Each row has a name. After each piece below comes the name of the row it's from, unless a question asks for something else. Each question is about the rows just above it. Some pieces are copies with a little noise.

Q_689: [117 137 154 104 118  83 170 101 141 156  92 111 156 154 100 176  95 152
 106 168 123 144 181 146 104  98 131 170 146]
Q_422: [117 137 154 104 118  83 170 101 141 156  92 111 156 154 100 176  95 152
 106 168 123 144 181 146 104 116 129 201 140]
Q_697: [145 147 148  90 107  86 196 105 150 145  98 114 155 158  75 170 105 155
 113 150 126 135 165 140 104 121 134 186 154]
Q_756: [152 142 155 121 111  66 175  81 158 136 112 122 161 152  68 174 106 164
 128 169 147 158 182 139  99 145 134 203 135]
Q_872: [130 140 147  95 124  77 176 102 143 145  93 116 149 150  95 174 103 152
 103 159 125 142 175 148 108 105 130 181 152]
Q_499: [132 141 146  93 125  77 177 102 143 143  94 117 148 149  94 174 104 152
 102 158 125 142 173 148 109 105 130 182 153]
Q_719: [158 155 142 110 110  64 176  86 153 145 107 111 149 152  82 173 103 171
 128 156 137 143 167 149 105 136 134 200 133]
Q_105: [156 122 158 108  93  62 167  82 138 127 101 115 134 184  93 187 109 146
 113 158 119 135 165 148 109 124 126 178 123]
Q_312: [159 135 145 102 107  72 177  92 152 120 109 125 142 163  87 180 111 142
 113 160 124 135 161 146 112 118 114 191 126]
asked: [116 138 154 104 118  83 170 102 141 155  92 112 155 155 100 176  95 152
 106 168 124 144 181 146 104  97 131 170 147] : Q_689
The row with [159 135 145 102 107  72 177  92 152 120 109 125 142 163  87 180 111 142
 113 160 124 135 161 146 112 118 114 191 126] is : Q_312
asked: [145 147 149  91 106  86 197 106 150 146  98 113 156 158  75 169 104 154
 113 150 126 135 166 140 104 121 134 186 154] : Q_697
[130 140 147  95 124  77 176 102 143 145  93 116 149 150  95 174 103 152
 103 159 125 142 175 148 108 105 130 181 152] is in which row? : Q_872

Q_873: [127 145 145 145]
Q_389: [104 109 200 125]
Q_535: [127 126 134 130]
Q_734: [127 126 131 130]
Q_909: [104 109 200 163]
asked: [127 148 145 145] : Q_873
Move every entry of [109] by +1 step of 1. : [110]
Which value appears more than once in Q_873? : [145]
Which row holds [127 126 134 130]? : Q_535
asked: [104 109 200 125] : Q_389

Q_627: [154 138 135 164 143 144 140 156 137 137 150 164 141 152 147 158 138 149
 161 140 159 156 153 139 141 154 149 159 145 140 164 132 147 138 146 153]
Q_670: [152 152 144 148 150 148 146 147 152 143 147 146 151 143 150 151 143 150
 141 145 146 140 145 152 156 150 140 146 145 148 140 160 148 154 146 151]
Q_54: [154 138 135 164 143 144 132 156 137 137 150 137 141 139 147 158 138 149
 161 162 159 156 153 139 141 154 149 159 145 140 164 132 147 138 146 153]
[152 152 144 148 150 148 146 147 152 143 147 146 151 143 150 151 143 150
 141 145 146 140 145 152 156 150 140 146 145 148 140 160 148 154 146 151] is in which row? : Q_670
asked: [152 151 144 149 150 149 146 147 150 145 147 145 152 142 150 151 143 151
 141 144 145 140 145 151 157 151 140 145 144 149 140 160 147 154 145 151] : Q_670
The row with [154 138 135 164 143 144 132 156 137 137 150 137 141 139 147 158 138 149
 161 162 159 156 153 139 141 154 149 159 145 140 164 132 147 138 146 153] is : Q_54
[132 147] with -1 step of 1 on every entry: : [131 146]

Q_381: [ 95  94 111  81 117 167 126 117 125 166 104  99  80 149 135]
Q_81: [ 95 136 160  40 140 122 176 226 142 200 103  93  98 131 197]
Q_785: [ 95  98 102 228  81  64 115  73 121 142 111 115 107 113 230]
Q_132: [ 95  94 111  81 117 167 126 117  95 127 108 119  95 132  95]
Q_297: [ 95  98 102 228  81  64 115  73  64 142 111 115 107 113 128]
Move every entry of [200] by +1 step of 1. : [201]
Repeated in Q_785: : [115]
asked: [ 96 135 160  41 140 122 175 226 141 199 103  93  98 131 197] : Q_81
The row with [ 95  98 102 228  81  64 115  73 121 142 111 115 107 113 230] is : Q_785
[81] with +1 step of 1 on every entry: : [82]
Shift each entry of [200 103] by -1 times 1: : [199 102]

Q_519: [119  72 135 122 111 116  98 136 126 131 124 142 106 116 176 133 112 129
 157 155 116 123 105  93  98 135 124 108 124 109 172 167 124 178 108 125
  60 177 171  78 163 102 106 127 149 102 123 152  99  95  88  90]
Q_468: [122 180 135  93 121 121 187 185 133 108 125 189 118 125 145 109 187 138
 139 146  92 105 118 157 136 164 128 190 122 103 131 110 146 179 188 135
 196 189 128 115 147 169 181 147  97  71  50 135  67  95 140 136]
Q_284: [118 130 135 119 125 120 124 125 135 120 124 136 132 123 122 128 125 131
 123 128 122 137 120 133 131 125 128 125 124 130 133 119 122 112 126 122
 126 135 118 129 119 126 136 123 114 118 125 136 113 121 113 133]
Q_763: [148 111 109 109 121 175  96 195 157 158  77 124 171 115 116 181  89 161
 137 119 115 121 109 120 106 120  97  89 138 138 130 110 100 104  94 129
  85 142  79  77 124 119 118 174 113 108 126 128  78  79 128 103]
Q_621: [129 136 136 129 131 126 126 130 134 126 122 121 130 123 126 130 105 143
 126 133 135 123 122 127 123 118 127 117 125 123 134 133 124 135 116 123
 123 125 115 124 125 148 120 118 123 136 124 132 121 126 149 130]
Q_40: [154 116 123 117 142  71 126 167 163 120 105 146 139 189 130 152 103 164
 137 121 112 133 109 170 159  84 177 127 142 126 121 105 104 145  87  90
 192 158 144 156 170 127 120 112 113 120 126  70 181 104 107  71]
Q_117: [ 88 158 190 120  85 127 160 134 137 145 133 137 199 119 200 120 138  63
 118  79 125 131 121 171 130  76 127 133 122 122  44 162 139 145 118 120
 129 130 105  92 179 119 109 123 116 148 155 135 120  92 101 130]
Q_891: [111 122 111  80 118 103 101 102  78 101 117 132 130 129 143 200 115 166
 126 127 101 156 130  88 121  72 118 142 112 144 136  87 179  94 131 154
 141 141 131 141 121 180 114 123  87 177 206 137 116  87 128 110]
Q_919: [ 88 158 190 144 124 127 160 134 137 145 133 137 199 119 200 120 138  63
 118  79 125 131 121 171 130  76 125 133 130 122  44 162 139 145 118 120
 129 130 105  92 179 119 109 123 116 148 155 135 120  92 101 130]
Q_527: [180 175 120 163  70 116 111 111 123 105 160 133 115 140 177 115 117 143
 177 105  95 167 160 119  95 154 133 177 168  34 137 126 145  98 104 152
 204 109  92 145 167 113 100 143 163  82 111 139 189 132  96 179]
Shift each entry of [101 156 130] by -1 times 1: : [100 155 129]
Where do [154 116 123 117 142  71 126 167 163 120 105 146 139 189 130 152 103 164
 137 121 112 133 109 170 159  84 177 127 142 126 121 105 104 145  87  90
 192 158 144 156 170 127 120 112 113 120 126  70 181 104 107  71] appear? : Q_40
[106 120  97] with +1 step of 1 on every entry: : [107 121  98]
asked: [118 131 136 118 126 121 123 124 136 121 124 134 131 120 122 126 125 131
 124 128 121 136 121 131 130 124 128 126 122 128 131 118 121 113 126 121
 125 134 122 128 118 126 135 122 115 119 125 135 113 121 112 133] : Q_284
asked: [121 180 136  93 121 121 187 185 133 110 126 189 118 126 144 108 186 138
 140 146  94 106 117 157 137 164 128 192 121 105 131 109 146 179 187 134
 196 189 128 115 146 167 181 147  98  71  50 136  67  96 139 136] : Q_468

Q_589: [203  87  99 150 100]
Q_31: [ 66 138 122 179 134]
Q_264: [174 131 107 137 155]
Q_216: [153  63 217  34 109]
Q_997: [101 174 182 137 101]
Q_760: [103 169 142  55  96]
Q_119: [ 81 162 204 138 102]
Q_343: [89 29 51 89 46]
Q_121: [190 183  96  54  31]
Q_876: [123  93 164 121 169]
Q_67: [209 169 212  84  86]
Q_973: [161 161 161 110  95]
Repeated in Q_997: : [101]
Repeated in Q_343: : [89]
Repeated in Q_973: : [161]

Q_46: [ 82 128 171  60 101 115  99 111  47 132 133 137 145  87 148 181 113 101
 140 138 140 123 131 155  44 135  39  95 214 106]
Q_290: [ 96  88 166  93 106 114 142 120  48 100 133 126 144  62 157 179 133 121
 121 165 141 103 105 158  44 146  46  75 205 143]
Q_135: [142 129 118 145 121 146 138 121 148 154 134 123 128 132 142 106 122 127
 102 146 142 135 124 146 154 122 157 140 108 142]
Q_568: [ 99  87 168  98 102 118 149 128  50 103 135 125 140  61 156 173 143 115
 125 166 134 107 114 163  41 143  39  79 205 137]
[95] with +1 step of 1 on every entry: : [96]
asked: [ 96  88 166  93 106 114 142 120  48 100 133 126 144  62 157 179 133 121
 121 165 141 103 105 158  44 146  46  75 205 143] : Q_290
asked: [ 99  87 168  98 102 118 149 128  50 103 135 125 140  61 156 173 143 115
 125 166 134 107 114 163  41 143  39  79 205 137] : Q_568
The row with [142 129 118 145 121 146 138 121 148 154 134 123 128 132 142 106 122 127
 102 146 142 135 124 146 154 122 157 140 108 142] is : Q_135

Q_373: [145 192  66  61 201 181  61 181  63]
Q_871: [103  77 175 184  58  70 191  91 196]
Q_184: [122  65 190 190  55  78 197  75 176]
Q_612: [130 186  67  67 189 164  70 180  88]
Q_717: [149 169  90  81 171 161  91 161  74]
Q_196: [144 107 153 146 128 142 134 103 113]
Q_695: [ 99  79 175 188  62  76 188  91 195]
Q_11: [ 96  81 167 178  51  59 193  99 207]
Q_869: [102  69 188 199  31  49 213  84 209]
Q_539: [156 200  60  51 226 206  43 183  36]
Shift each entry of [171 161] by -1 times 1: : [170 160]
Shift each entry of [200  60] by +1 times 1: : [201  61]

